Each path below is one point turned by a fixed rotation once a step. After each direction that follows a path, write how fast that rotation turns it, in degrees per step (0 if it stays still).
Each turn is a multiple of 5 degrees from 10 to 175, or 0.
Each row of a path follows its step; steps can be skipped.
path 1
step 0: [ 0.03,  0.01,  0.00, -0.12, -0.06, -0.12, -0.03, -0.09,  0.05,  0.01,
  0.09,  0.08,  0.37,  0.41,  0.04,  0.05, -0.04, -0.15,  0.33, -0.14,
  0.22, -0.01,  0.09, -0.31,  0.12,  0.10, -0.25,  0.00,  0.09, -0.31,
  0.06, -0.04,  0.03,  0.11,  0.04, -0.13,  0.04,  0.02,  0.14,  0.14,
  0.31, -0.15]
step 3: [-0.27, -0.17,  0.24, -0.09, -0.03, -0.16, -0.14,  0.15, -0.11,  0.00,
 -0.22,  0.24,  0.18, -0.15, -0.11, -0.11, -0.13,  0.16, -0.06,  0.07,
 -0.08,  0.06, -0.15,  0.27, -0.12, -0.02,  0.26,  0.26, -0.14,  0.15,
 -0.03, -0.03, -0.13,  0.24,  0.10,  0.04,  0.04,  0.07, -0.22,  0.06,
  0.36, -0.04]
step 4: [-0.27,  0.11,  0.08,  0.09,  0.14, -0.14,  0.05, -0.08,  0.15,  0.12,
 -0.17, -0.20,  0.04,  0.33, -0.06,  0.09, -0.08, -0.04,  0.31,  0.00,
 -0.30,  0.04, -0.18, -0.01,  0.06, -0.03, -0.17, -0.01, -0.08,  0.26,
 -0.27, -0.07, -0.18,  0.30,  0.05, -0.08,  0.06,  0.07, -0.29,  0.03,
  0.18,  0.17]
step 5: [-0.07,  0.15,  0.16,  0.21, -0.02,  0.12, -0.28, -0.14, -0.09,  0.08,
 -0.01, -0.26,  0.16, -0.05,  0.01, -0.11, -0.14, -0.14, -0.23, -0.08,
 -0.06,  0.15, -0.07, -0.16,  0.23,  0.05,  0.06,  0.05,  0.09,  0.19,
 -0.22, -0.29, -0.45, -0.04, -0.01, -0.15, -0.08, -0.24, -0.12,  0.15,
 -0.13,  0.13]
step 6: [-0.03,  0.15,  0.05, -0.05,  0.12,  0.05, -0.39, -0.06, -0.10, -0.03,
 -0.11, -0.06, -0.15, -0.15, -0.19,  0.18,  0.07, -0.01, -0.05, -0.06,
 -0.05, -0.14,  0.06, -0.29,  0.02,  0.05, -0.33,  0.01, -0.04,  0.38,
 -0.24,  0.16, -0.12, -0.27, -0.03,  0.09,  0.20, -0.14,  0.13,  0.13,
 -0.16, -0.22]
step 7: [ 0.04, -0.20,  0.25,  0.03,  0.06, -0.31, -0.34,  0.18,  0.02, -0.18,
 -0.12,  0.08, -0.13, -0.29, -0.05, -0.21, -0.12, -0.13, -0.03, -0.06,
 -0.07,  0.07,  0.14,  0.05, -0.20, -0.31, -0.29,  0.00,  0.19, -0.07,
 -0.01, -0.13, -0.12, -0.17, -0.12, -0.12,  0.14, -0.03,  0.26, -0.07,
  0.09, -0.05]
step 8: [-0.01, -0.18, -0.06,  0.02, -0.05,  0.25, -0.09, -0.04,  0.20, -0.21,
 -0.11, -0.07, -0.24,  0.02, -0.01,  0.03,  0.07,  0.05,  0.28, -0.11,
  0.02,  0.28,  0.07,  0.06, -0.21, -0.24, -0.21, -0.06,  0.29,  0.05,
 -0.30,  0.07,  0.06, -0.13,  0.23,  0.01, -0.17,  0.22,  0.03, -0.32,
  0.13,  0.03]
step 9: [ 0.11,  0.05,  0.06, -0.13,  0.08,  0.06,  0.14,  0.03,  0.06, -0.19,
 -0.08, -0.08, -0.09,  0.14, -0.16, -0.26, -0.20,  0.06,  0.08, -0.37,
  0.34,  0.21,  0.39, -0.13,  0.09, -0.03,  0.12,  0.03,  0.12, -0.14,
  0.03, -0.21, -0.04, -0.13,  0.28, -0.14, -0.21,  0.02, -0.21,  0.01,
 -0.03, -0.06]
step 10: [-0.24, -0.11,  0.06, -0.25,  0.09,  0.09, -0.05, -0.24, -0.11, -0.02,
 -0.04, -0.07, -0.21,  0.19,  0.08, -0.08, -0.31, -0.07, -0.23, -0.08,
  0.18,  0.10,  0.06, -0.02,  0.11,  0.11, -0.07, -0.04, -0.18,  0.17,
  0.21,  0.17,  0.32, -0.12,  0.24,  0.21,  0.03,  0.05, -0.19, -0.18,
 -0.17, -0.21]
step 11: [-0.16,  0.04, -0.08, -0.11,  0.01, -0.21,  0.35, -0.04, -0.08, -0.10,
 -0.18, -0.07, -0.02, -0.09,  0.08, -0.15, -0.28,  0.15,  0.02, -0.08,
  0.09,  0.15, -0.03,  0.11,  0.05, -0.20, -0.09, -0.27, -0.24,  0.08,
  0.36,  0.02, -0.04, -0.11, -0.28,  0.00,  0.21, -0.29,  0.03, -0.24,
 -0.10,  0.10]
step 12: [-0.18,  0.11,  0.12, -0.07, -0.16,  0.17, -0.01,  0.05,  0.00, -0.15,
 -0.06,  0.11,  0.19, -0.15,  0.39,  0.12,  0.07,  0.20,  0.01, -0.03,
 -0.05,  0.29, -0.04,  0.16,  0.21, -0.26,  0.22, -0.19, -0.39,  0.04,
 -0.14,  0.18, -0.07, -0.04, -0.02,  0.22, -0.12,  0.02,  0.17, -0.14,
  0.12,  0.03]
[-0.01,  0.05, -0.03, -0.14,  0.01,  0.04,  0.01,  0.00,  0.06,  0.00,
  0.05,  0.03, -0.02, -0.03,  0.03, -0.07, -0.03,  0.05,  0.01,  0.15,
 -0.07,  0.02, -0.02, -0.08,  0.04, -0.04,  0.05, -0.03,  0.02,  0.02,
  0.05, -0.04, -0.04,  0.03,  0.03, -0.01,  0.05,  0.00, -0.08, -0.02,
  0.02, -0.04]	45
[-0.06,  0.02, -0.02, -0.01, -0.07,  0.05, -0.01,  0.00,  0.11, -0.03,
  0.12, -0.01, -0.05, -0.05, -0.03, -0.02,  0.03,  0.06, -0.02, -0.04,
  0.07, -0.03, -0.07,  0.05,  0.02,  0.06, -0.07,  0.03,  0.00,  0.08,
 -0.08,  0.04,  0.06,  0.06, -0.05,  0.02,  0.03, -0.01, -0.04, -0.05,
  0.01, -0.03]	160
[-0.04,  0.04, -0.02,  0.06,  0.02, -0.02, -0.06,  0.02,  0.10,  0.08,
 -0.01,  0.00,  0.03,  0.00, -0.05, -0.07, -0.04,  0.01,  0.05,  0.03,
 -0.05, -0.09, -0.03,  0.02, -0.05, -0.03,  0.04,  0.02, -0.02,  0.04,
 -0.08, -0.10,  0.01, -0.07,  0.04,  0.06, -0.02, -0.01,  0.07,  0.03,
 -0.08,  0.00]	35
[-0.04,  0.09, -0.06, -0.01,  0.05, -0.07,  0.07, -0.04, -0.02,  0.03,
  0.03, -0.06, -0.02,  0.07, -0.09,  0.03,  0.05, -0.03,  0.05,  0.04,
  0.02, -0.03,  0.02, -0.05, -0.05, -0.06, -0.06, -0.07, -0.03, -0.03,
 -0.05,  0.04,  0.00,  0.03,  0.01,  0.02, -0.03, -0.08,  0.02, -0.03,
  0.06, -0.10]	170
[-0.03,  0.04, -0.07,  0.07,  0.07,  0.01, -0.01,  0.02, -0.04, -0.09,
 -0.02,  0.00, -0.03,  0.04, -0.02, -0.01,  0.00,  0.01, -0.15,  0.02,
  0.06, -0.06, -0.05, -0.07,  0.06,  0.02, -0.03, -0.01,  0.05,  0.03,
  0.07, -0.02, -0.01,  0.00,  0.01,  0.04, -0.05,  0.02, -0.03,  0.06,
 -0.09, -0.07]	85
[-0.04,  0.11,  0.03,  0.07,  0.03, -0.03,  0.00,  0.07, -0.01,  0.07,
  0.07,  0.01, -0.04,  0.02,  0.02,  0.04, -0.02, -0.01, -0.04,  0.00,
 -0.05,  0.09,  0.03, -0.03,  0.00,  0.04,  0.04,  0.02,  0.00,  0.07,
 -0.01,  0.04, -0.11,  0.00, -0.11,  0.06,  0.02,  0.05,  0.04, -0.02,
  0.02,  0.04]	45
path 2
step 0: [ 0.05, -0.01, -0.19,  0.19,  0.38,  0.03,  0.00, -0.06, -0.10, -0.31,
 -0.04, -0.13, -0.25,  0.10, -0.05, -0.03, -0.14, -0.08,  0.06,  0.32,
  0.00,  0.05, -0.33,  0.25,  0.14, -0.02,  0.16,  0.03,  0.11, -0.05,
  0.12,  0.09,  0.08, -0.01,  0.11,  0.05, -0.08,  0.25,  0.17, -0.15,
  0.06,  0.03]
step 1: [ 0.05,  0.19, -0.40, -0.05,  0.02, -0.04,  0.16, -0.06, -0.05,  0.05,
 -0.25, -0.10,  0.21, -0.10, -0.04, -0.01,  0.06, -0.09,  0.04,  0.01,
 -0.02,  0.16, -0.21, -0.08,  0.13,  0.17,  0.03, -0.13,  0.13, -0.21,
 -0.24,  0.04,  0.13, -0.26,  0.17, -0.18,  0.22,  0.14, -0.01, -0.26,
  0.09,  0.23]
step 3: [ 0.16, -0.17,  0.42, -0.22,  0.01, -0.03,  0.08,  0.06,  0.00,  0.14,
  0.09,  0.34,  0.02, -0.17, -0.14,  0.11, -0.18,  0.00,  0.02,  0.26,
  0.07, -0.05, -0.14,  0.10,  0.12, -0.12, -0.04, -0.03, -0.12, -0.07,
 -0.25, -0.03, -0.10,  0.06, -0.27, -0.07, -0.15, -0.03,  0.09, -0.21,
 -0.02, -0.22]
step 4: [-0.02, -0.09,  0.17, -0.40, -0.02,  0.05, -0.07, -0.11,  0.21,  0.04,
 -0.13,  0.18, -0.17, -0.27, -0.02,  0.06, -0.04,  0.03, -0.01, -0.24,
 -0.22,  0.00, -0.07, -0.11, -0.03,  0.19,  0.03,  0.08, -0.08,  0.23,
  0.00, -0.13, -0.06,  0.03,  0.05, -0.15, -0.07,  0.27, -0.13, -0.10,
 -0.40, -0.02]
step 6: [-0.23,  0.04, -0.12, -0.02,  0.07, -0.11,  0.26, -0.07, -0.07,  0.00,
 -0.12,  0.11, -0.09,  0.25,  0.00, -0.32,  0.06, -0.15,  0.22, -0.03,
  0.23,  0.02,  0.00, -0.12, -0.04,  0.02, -0.33,  0.05,  0.21, -0.19,
  0.00,  0.21, -0.28, -0.01,  0.00, -0.13, -0.01,  0.03,  0.31, -0.09,
  0.12,  0.00]
step 7: [ 0.13,  0.28, -0.05,  0.19,  0.02,  0.05, -0.07, -0.04,  0.08, -0.02,
 -0.21,  0.26,  0.20, -0.14,  0.20, -0.01,  0.18, -0.09,  0.23, -0.08,
 -0.04,  0.18,  0.04, -0.09,  0.09,  0.07, -0.03,  0.24,  0.04,  0.03,
  0.38,  0.22, -0.14, -0.23,  0.03,  0.26,  0.00, -0.07,  0.14, -0.14,
  0.05,  0.05]
step 8: [ 0.44,  0.14,  0.12,  0.18,  0.13,  0.08,  0.14, -0.38, -0.06,  0.00,
  0.03,  0.18,  0.05, -0.14,  0.09,  0.04, -0.06,  0.04,  0.03,  0.19,
 -0.19, -0.03, -0.02,  0.23,  0.05, -0.33,  0.19,  0.00, -0.02,  0.06,
  0.00,  0.08,  0.15, -0.17,  0.11, -0.09, -0.05, -0.16,  0.03,  0.03,
  0.25,  0.00]
step 9: [ 0.09, -0.18, -0.03, -0.31, -0.10,  0.01,  0.05, -0.21,  0.16,  0.12,
 -0.05, -0.04, -0.03, -0.20,  0.02,  0.09, -0.10,  0.11,  0.15, -0.16,
 -0.09,  0.09,  0.02,  0.06, -0.08,  0.03,  0.18,  0.08,  0.00, -0.12,
 -0.42,  0.11, -0.09, -0.15, -0.07, -0.36,  0.16, -0.11, -0.12,  0.25,
  0.23,  0.12]
step 10: [-0.27, -0.11,  0.39, -0.14, -0.12,  0.01, -0.34,  0.20, -0.15, -0.23,
 -0.03, -0.01,  0.09, -0.02,  0.24,  0.05, -0.14,  0.25,  0.04, -0.15,
 -0.03,  0.04,  0.04,  0.04, -0.13,  0.11, -0.10,  0.20,  0.02, -0.07,
 -0.03,  0.09,  0.18, -0.14, -0.15, -0.04,  0.13, -0.06, -0.21,  0.17,
 -0.02, -0.08]
step 11: [-0.18, -0.03,  0.29,  0.11,  0.10,  0.04,  0.24, -0.08, -0.16, -0.11,
 -0.01,  0.19,  0.11,  0.06, -0.13, -0.23, -0.27,  0.18, -0.06,  0.11,
  0.12, -0.10,  0.11,  0.17, -0.17,  0.08, -0.21, -0.12,  0.09,  0.09,
 -0.07, -0.03,  0.06,  0.01, -0.26,  0.08, -0.06,  0.30,  0.16,  0.17,
 -0.26, -0.03]
step 12: [-0.11,  0.08, -0.34,  0.13,  0.08,  0.02,  0.00, -0.16,  0.26,  0.05,
 -0.05,  0.13,  0.17, -0.03,  0.01, -0.08,  0.02,  0.24,  0.04,  0.04,
  0.02, -0.06,  0.03, -0.29,  0.07,  0.30,  0.04, -0.10,  0.09,  0.29,
  0.16,  0.03, -0.22,  0.13, -0.11, -0.12, -0.04,  0.21,  0.13,  0.22,
 -0.25,  0.13]
[ 0.07,  0.03,  0.05, -0.01,  0.06, -0.01,  0.04, -0.09,  0.00, -0.01,
  0.00, -0.02, -0.01,  0.02, -0.02,  0.05, -0.06,  0.07, -0.05, -0.02,
 -0.01,  0.01, -0.02,  0.00,  0.00,  0.01,  0.08, -0.05, -0.05,  0.09,
  0.07, -0.01, -0.02, -0.08,  0.00,  0.08, -0.02,  0.10,  0.03, -0.07,
 -0.04,  0.08]	95
[ 0.09,  0.01,  0.06,  0.02, -0.03,  0.04, -0.01,  0.02, -0.05,  0.05,
  0.04, -0.03,  0.08, -0.03,  0.02, -0.15, -0.04,  0.01, -0.03, -0.04,
  0.03,  0.00, -0.04,  0.00,  0.07,  0.03, -0.03, -0.03, -0.04, -0.04,
  0.04,  0.09, -0.05,  0.09,  0.00,  0.02,  0.07, -0.01,  0.00,  0.00,
 -0.04,  0.05]	80
[-0.01,  0.13,  0.01,  0.05, -0.06,  0.00, -0.06, -0.01, -0.01, -0.03,
  0.00,  0.01, -0.03,  0.03, -0.11, -0.03, -0.03,  0.01,  0.04,  0.03,
  0.00, -0.04,  0.00, -0.03, -0.04, -0.01, -0.01, -0.03, -0.04, -0.09,
  0.01, -0.03, -0.11, -0.12, -0.06,  0.01,  0.03, -0.03, -0.06, -0.01,
 -0.05, -0.05]	85
[-0.02,  0.01, -0.01, -0.06,  0.02, -0.06,  0.07, -0.02,  0.04,  0.04,
 -0.03,  0.03,  0.03, -0.01, -0.14, -0.05,  0.04, -0.05, -0.03, -0.07,
 -0.01,  0.04,  0.03,  0.04, -0.05,  0.11,  0.05, -0.06,  0.00, -0.05,
 -0.07,  0.06, -0.03,  0.01, -0.03, -0.06, -0.06,  0.00,  0.06, -0.01,
  0.01,  0.04]	135
[ 0.09, -0.02, -0.01,  0.03,  0.12, -0.04,  0.01,  0.05,  0.00,  0.01,
 -0.06, -0.04, -0.05,  0.01, -0.01, -0.07,  0.08,  0.01,  0.07, -0.01,
 -0.07, -0.01,  0.03,  0.01, -0.04, -0.05,  0.05,  0.07, -0.03, -0.08,
  0.01,  0.03, -0.02, -0.05,  0.07,  0.07,  0.06,  0.02,  0.02,  0.04,
  0.08,  0.00]	45
